Some points, one per row:
Array([107,  38, -24, -11,  14,  17,  -1, -52])
Array([ 25,   2, -66, -11, -22, -17,  -5, -50])
Array([  3,  39, -71,  10,   0, -19,  -3, -44])
Array([  4,  18, -73,  -5, -35,  -1,  -4, -50])
Array([  3, -28,   7, -11, -20, -16,  -2,  49])
Array([ -9,  16, -37,  -8, -28, -12,  -2, -44])
Array([-25,  -5,   3,  -4,   3, -11,   1,  -7])
Array([  0,  32, -55,   3, -18, -19,   6, -43])
Array([-27,  10, -71,   3, -32, -16, -10, -26])
Array([ 15,   5, -69, -15, -32,   6,  -6, -25])
Array([ -8, -25,  33, -13,  -1, -11,   0,  30])
Array([-32, -32,   9,  -2, -33, -13,  -6,  59])
Array([-34, -24,   6,  12, -25, -15,  -2,  63])
Array([-23,   7, -85,  -4, -25,   0,  22,  -4])
Array([ -9,  33, -61,   2, -24,  -8,  -2, -49])
Array([ -3, -24,  82, -10,  51,  -9,  -1,   9])
Array([-28, -27,  24,  32,  -1,  -7,  -2,  98])
Array([-30, -27,  17, -10, -32,  -7,  -7,  98])
Array([-32,   0, -42,  22,   2, -14,  -6, -11])
Array([-23, -30,   9, -14, -23, -14,   5,  30])
Array([ -3,  43, 109,  27,  98, -12,  -4, -60])
Array([-20,  29,  49,  28,  61, -10,   0, -33])
Array([104,   1, -60, -14, -28,  40,  -5, -43])
Array([  4,  -5,  40, -10,  37, -14,   1, -32])
Array([ -2,  24,  -2,   8,  24,  -9,  -9, -44])
Array([-23,  -3, -43, -11, -33,  -7,   5, -27])
Array([127,  10, -86,  -1, -39, 113,  12, -49])
Array([-28, -32,  -5, -12, -26, -18,  -7,  65])
Array([-31, -24, -41, -16, -32,  19, -10,  39])
Array([ -5,  24, 127,  25, 127, -16,  -4,  15])
Array([-23, -19,   2,   4,  -7, -14,  -1,  48])
Array([-11,  -8,  55,  -8,  26, -15,  -1, -19])
Array([-32,  -8, -77, -14, -27,  49,  13,  40])
Array([-24,  -3, -24,  22, -22, -12,  -6,  20])
Array([-20,  37, -80,  17, -35,   2,  27,  26])
Array([-18,  14, -69,  -3, -28,  22,   3, -20])
Array([-33, -27,  17,   9, -19, -14,   0, 100])
Array([-22,  -9,  -7, -13, -10,   5,   2, -19])
Array([-17,  23, -88,  10, -31,  12,  -7, -50])
Array([127,  42, -84, -15, -34, 127,   6, -51])
Array([-34,  -1, 121,  53,  57, -19,   0,  69])
Array([ -3, -16, -65, -10, -39,   9,  13, -33])
Array([127,  34, -74, -11, -13,  30,   0, -43])
Array([ 63,  31, -88, -11, -26,  81,  25, -43])
Array([-29,  33, -73, -10, -30,  18,  11, -17])
Array([ 38, -22, -85, -16, -32,  49,   9,   2])
Array([ 28,  34, -80,  -5, -33,  22,  -8, -48])
Array([-24,  37, -78, -15, -26,  58,  25,  25])
Array([ 22, -25, -66, -16, -27,  25,   7,  -2])
Array([127,  12, -79,  -7, -33,  77,  12, -54])
Array([-16, -18,  50, -10,   4,  -8,  -2,   5])
18 more points follow, each with its number after it:
Array([ 40,   3,  36,  -7,  25, -17,  -7, -45]) 0
Array([ -1,  42,  23,  20,  53, -14, -10, -42]) 1
Array([-25, -20,  89,  -1,  38, -14,   0,  34]) 2
Array([ 37,  19, -29,  -4,   8, -20,  -3, -41]) 3
Array([  1,  29,  -6,   6,  22, -10, -10, -46]) 4
Array([-13,  22, -46, -12, -20,   9,   5, -32]) 5
Array([  1,  24, -60, -13, -29,   3,   0, -40]) 6
Array([ 12, -13, 124,  -8,  83, -16,  -1,  -7]) 7
Array([-27,   0, -52,  35, -43, -10, -12,  19]) 8
Array([127,  -6, -55,  -7, -18,  78,  -6, -51]) 9
Array([-33,  15, -78,  27, -30, -14,   5,  -7]) 10
Array([ 19,  31, -36,   6,  -4,  -7,  -7, -51]) 11
Array([-22, -22, 101,   0,  -7, -14,  -4, 127]) 12
Array([-26, -12,  96,  48,  43,  -5,  -1,  88]) 13
Array([ -6,  69, -35,  13,  29, -18,   9, -45]) 14
Array([-26, -21, -82,  -5, -34,   6,  17,  47]) 15
Array([-24,  -7, -17,  11,  -8, -17,  -4,  33]) 16
Array([ -2,  16,  63,   9,  62, -15,  -9, -42]) 17
Which of these numbered points is nearest to each point below, ignoring the 3 directions in which the first points spread most? Its number follows each.
Array([  9, -16, 127, -22, 120, -10,   0,   1]) > 7
Array([ 27,   9, -64, -10, -24,  20,  -7, -45]) > 17
Array([ -8,  14, -71,  -1, -39, -12,  -5, -31]) > 11
Array([ 50,   4, -26,  -7, -16,  -5,   0, -52]) > 0
Array([-12,  -3, -19, -16, -19,  20,   2, -24]) > 2
Array([  4, -24, -41,  -2, -28,   8,   5,  -8]) > 9
Array([-19, -24,  17,   3, -35, -20, -11,  64]) > 11
Array([ 38,  21, -83,  -4, -39,  40,  -2, -34]) > 4
Array([-29,   5,  79,  50,  35, -13,  -1,  49]) > 13
Array([-27, -23, -53,  -4, -40,  -8,  -1,  65]) > 16
Here are 18 other points, each followed by its number:
Array([ -6, -14, 127, -13,  75, -12,   1,   6]) 0
Array([-15,  18, -84,  30, -33,  -8,  -4, -12]) 1
Array([-34, -26,  17,  36,   1, -10, -11,  95]) 2
Array([ -5,  21,   0,   9,  25, -16,  -7, -51]) 3
Array([-27, -19, -16, -12, -37, -11,  -1,  22]) 4
Array([-27, -33, -74, -11, -35,  -2,   4,  68]) 5
Array([-15, -24,  93, -11,  35,  -7,  -1,  58]) 6
Array([-25,  29, -25,  18,  17, -21,   0, -24]) 7
Array([ 26,  17, -37,  -3, -12,  -4,   4, -43]) 8
Array([-24, -29, -56, -15, -32, -18,  11,  58]) 9
Array([ 28,  16, 127, -12, 107, -13,  -4, -46]) 10
Array([-25,  47, -86, -11, -33,  57,  30,   7]) 11
Array([-21,  -9, -61,  -7, -28,  -3,   0, -38]) 12
Array([-28,   9, -62,  19, -28, -12,  -4, -23]) 13
Array([-12,   3, -12,  -5, -17, -12,  -4, -43]) 14
Array([-24,   9, -37,   6, -13, -15,  -5, -12]) 15
Array([-13, -13,   4, -11,  -5,   5,   3,  -3]) 16
Array([-27, -23,  56,  16,   4, -10, -12,  89]) 17
The same question for these:
Array([  3,  -6,  38,  -5,  29,   0,  -1, -33]) > 16
Array([ 23, -26, -69, -16, -34,  26,   4, -18]) > 12
Array([  6,  30,  79,   3,  73, -11,  -4, -49]) > 6
Array([-20, -20,  35, -10,   0, -14,  -3,  -3]) > 14
Array([-32, -27, 110, -13,  18,  -9,   1,  99]) > 6
Array([-29,  27,  -9,  21,  21, -13,   3,  -5]) > 7
Array([ 64,  10, -78, -18, -41,  23,   3, -46]) > 8
Array([-34,  41, -67,  18, -11, -11,  10, -12]) > 7
Array([ 41,  -2, -11, -14, -11, -23,   3, -47]) > 8
Array([-25, -25, 127, -14,  43, -14,   2,  96]) > 6
